In the rows, 128 means zero.
Named turns come first, each shown by rows before and after it. Which turns, in which order, take the first row of each pair that follows to the second? Write the first one first, as in the answered first pair.
j381 (before |-> after):
[149 125 147 136  82 124 114 124 140 155 124 163] |-> [156 110 162 115  96 120 108 111 122 143 125 152]
[ 70  93  54 133 169 126 101 132 130 110 195 137] |-> [ 80 153  51 171 118 133 116 154 159 138 181 171]
[103 106 131 146 134 143 126 130 142 117 138 138] |-> [108 124 132 152 119 147 126 137 146 122 131 149]
[146 124 113 101 125 109 114 118 107 151 142 130] |-> [135 109 105 105 131 110 114 122 114 151 151 123]
j459 (before |-> after):
[149 163  81 149  75 129 133 155 129 174 113 120] |-> [126 140  44 148 113 128 135 161 137 153 141  99]
[145 128 146 129  19  95 108 117 140 212 102 186] |-> [ 65  46  30 128 142  93 109 133 155 141 184 112]
[133 134 162 162 119 140 155 148 157 135  90 138] |-> [133 126 112 144  95 119 102 132 126 148 154 181]
j522 (before |-> after):
[125 126 155 124 171 156 126 112 138 125 156 163] |-> [143 145 133 136 136 135 160 147 169 168 113 148]
[172 156 135  95 115 110 136 145 133 129  96  80] |-> [163 150 124  78 130 109  98 121  97 112 144  99]
[169 139 108 104  91 102 141 124 120 148  97  95] |-> [147 120 136  87 129 123 103  89  85 103 144 111]
j933 (before |-> after):
[130 104 154 110 156 143 111 109 107 111 123 129] |-> [120 126 130 114 162 143 104 111 106  97 145 130]
[127 152 121 167  99 163  94 121  98 110 196 204] |-> [151  91 183 155  81 165 109 121 102 138 139 203]
[ 94 100 110 152 136 146 136 139 152 132 136 142] |-> [100  87 128 148 137 150 141 137 150 136 120 137]

Each pair is two turns apart.
[124 157 112 135 151 119 167 129 151 123  98  81] |-> [108 143 130 128 180 134 142 104 132  90 126  90]	j522 j522
[110 161 138 142 131 145 101 109 104 105 166 136] |-> [127 176  99 141  93 119 111 133 116 144 156 136]	j522 j522
[100 118  82 143 144 129 143 136 165 126 131 100] |-> [129 146 150 148 119 141 157 132 164 135  87 116]	j522 j459
[117 108 122 138 161 115 148 110 149 116  76  79] |-> [122 134  61 128 118  85 118 114 134 153 111 107]	j522 j381
[129 125 119 141  79 145 112 115 117 129 120 125] |-> [126 122 131 146  98 155 134 120 135 114 101 104]	j459 j459
[117 123 100  87 164 106 104 131  93 101 124 114] |-> [143 148 132  85 118 102  95 125  82 127 106 151]	j459 j459
[138 135 187 147 100 155 100 120 123 132 131 204] |-> [ 99  61 142 143 142 150  91 128 128 121 164 186]	j459 j933
[123  95  74 101 127 105 140 134 109 160 147 104] |-> [135 138  82 121  91 107 148 149 124 178 130 129]	j381 j381
[137  87  98  99 135  85 157 157 141 150  87  86] |-> [150 117  98 107  88  82 142 159 139 180  86 122]	j381 j459
[120 170 109 145 138 134  89 120 112 136 163 148] |-> [109 154 121 149 184 143 121 125 130 110 139 101]	j381 j459
[111 168 139 126 117 117 170 132 137 114 100 121] |-> [ 98 157 111 115 143 112 160 128 124  95 126 106]	j522 j459
[131  71 146 121 153 134  74  86 101 117 145 154] |-> [110  45 127 142 158 136  88 105 131 123 139 151]	j381 j933
[110 130 133 185 102 143 145 161 172 143 126 137] |-> [130  82 163 161  95 130 138 145 154 162 106 137]	j459 j933
[140 166  93 125  99 123 120 138 110 140 150 157] |-> [122 171  91 145 133 136 155 158 141 116 131 121]	j459 j381
[118 130 156 133 111 153  85 105 114 136 158 184] |-> [133 146 126 141  77 131 102 128 128 173 141 182]	j522 j522
[111 102 156 155 126 154 140 143 151 134  97 134] |-> [101  94  93 146 139 130 140 150 147 133 120 112]	j522 j459
[122 123 134 135 109 157 108  98 131 122 142 141] |-> [138 127 151 135 106 154 126 105 140 128 108 128]	j522 j381
[115  58 107  99 159 105  96 122 118 152 141 131] |-> [111 121  88 148 107 113 114 160 157 186 130 169]	j381 j381
[119 144 109 116 106 156 109 106 139 155 189 187] |-> [ 85 116 111 146 155 172 149 134 184 136 168 153]	j459 j933
[112 110 135 156 136 140 157 150 155 134 111 119] |-> [126  87 117 124 105 115 123 137 130 165 129 139]	j522 j933
[122 178  94 111  97 106 112 120 123 154 153 120] |-> [ 89 109  79 118 141 111 129 135 147 144 154  90]	j933 j459
[149 171 170 134 104 147 118 124 120 141 103 147] |-> [111 128  92 122 162 135  99 121 115 108 169 119]	j522 j459
[ 94  81 134 130 201 138 146 128 144  97 125  84] |-> [145  91 209 101 140 132 119  94 103 132  93 125]	j459 j381
[137 206 113 105 117 148 137 152 144 136 102 129] |-> [137 200  94  84 120 135 110 136 114 130 135 137]	j459 j381
[159 114 143 108 132 104 193 145 156 135  53  63] |-> [178 216 119 106  71  91 157 132 124 148  94 116]	j933 j459
[121 176 181 127 147 125 135 110 118 122 123 135] |-> [ 94 128 152 124 181 125 130 112 122 108 146 115]	j381 j381
[139  83 169 129 110 134 101 103  88 120 131 138] |-> [115  91 127 133 151 134 107 110  96  89 161 111]	j459 j933
[134 132  93 132 125 114 123 117 128 131 149 128] |-> [129 139 107 141 140 122 149 126 142 120 125 107]	j381 j459
[127 115 190 133 101 136 153 117 141 129 133 140] |-> [115 100 180 139 111 138 163 127 156 128 134 133]	j459 j522
[151 132  61 119  86  92 102 121 104 158 167 152] |-> [124 148  74 163 141 123 181 162 173 127 107  92]	j459 j381
[ 91  86 123 151 165 158 139 123 138 107 167 148] |-> [106 132 137 175 123 167 154 139 157 135 139 172]	j381 j459
[133 178 156 151 146 148 142 124 130 105 120 122] |-> [130 172 139 138 147 144 116 109 105 102 153 141]	j522 j522
[109 163 132 137 140 157  95 103 105  90 182 164] |-> [129 190  91 155 110 127 166 162 162 144 108 121]	j459 j522
[155 180 110  82 110  94 135  87  87 104 170 111] |-> [146 161 151  98 153 114 185 105 123  84 118  64]	j381 j459
[104 102  70 131 118 130 136 158 131 156 153 143] |-> [124  96 112 129  92 132 141 157 134 179 118 153]	j933 j381
[111 120 146 134 133 142  84 103 119 116 169 164] |-> [125 140 169 147 150 145 154 136 163 118  92 104]	j522 j933
[136 121 137 154  92 145 144 130 134 143 115 132] |-> [144 101 154 127 110 139 135 109 113 132 118 115]	j381 j381
[ 95 137 110 135 146 143 106 131 131  89 165 128] |-> [100 162 122 158 129 149 132 148 161 106 133 129]	j381 j522
[ 94  40 114 125 137 144 127 142 124 128 143 157] |-> [123  65 138 133  96 143 145 160 141 166  95 166]	j522 j459
[144 141  60 154 114  59 135 144 171 143 135 109] |-> [159 157  82 155  90  61 134 142 168 155 115 124]	j459 j459
[178  57 114  90  72 101 129 111 113 192  72 103] |-> [158  28  93  91 110 102 137 116 125 172  82  82]	j381 j459
[127 162 123 128 129 121 146 135 137 117 113 119] |-> [117 158 102 135 123 118 131 135 138 124 136 140]	j933 j459
[129 104  82 127 124 114 152 162 156 151 119 125] |-> [135 123  73 124 109 110 141 159 147 157 128 138]	j381 j459
[142 106 144 102 153  91 126 110  86 111 150 134] |-> [157 119 117 103 119  67 137 130  99 148 136 135]	j522 j522
[135 149  92 136  88 119 111 148 135 151 162 168] |-> [172 127 160 106  84 115 117 127 108 152 119 149]	j381 j933
[146  81 187 114  93 122 148 121 128 168  87 120] |-> [108  46 111 100 152 109 134 116 119 130 149  83]	j522 j459
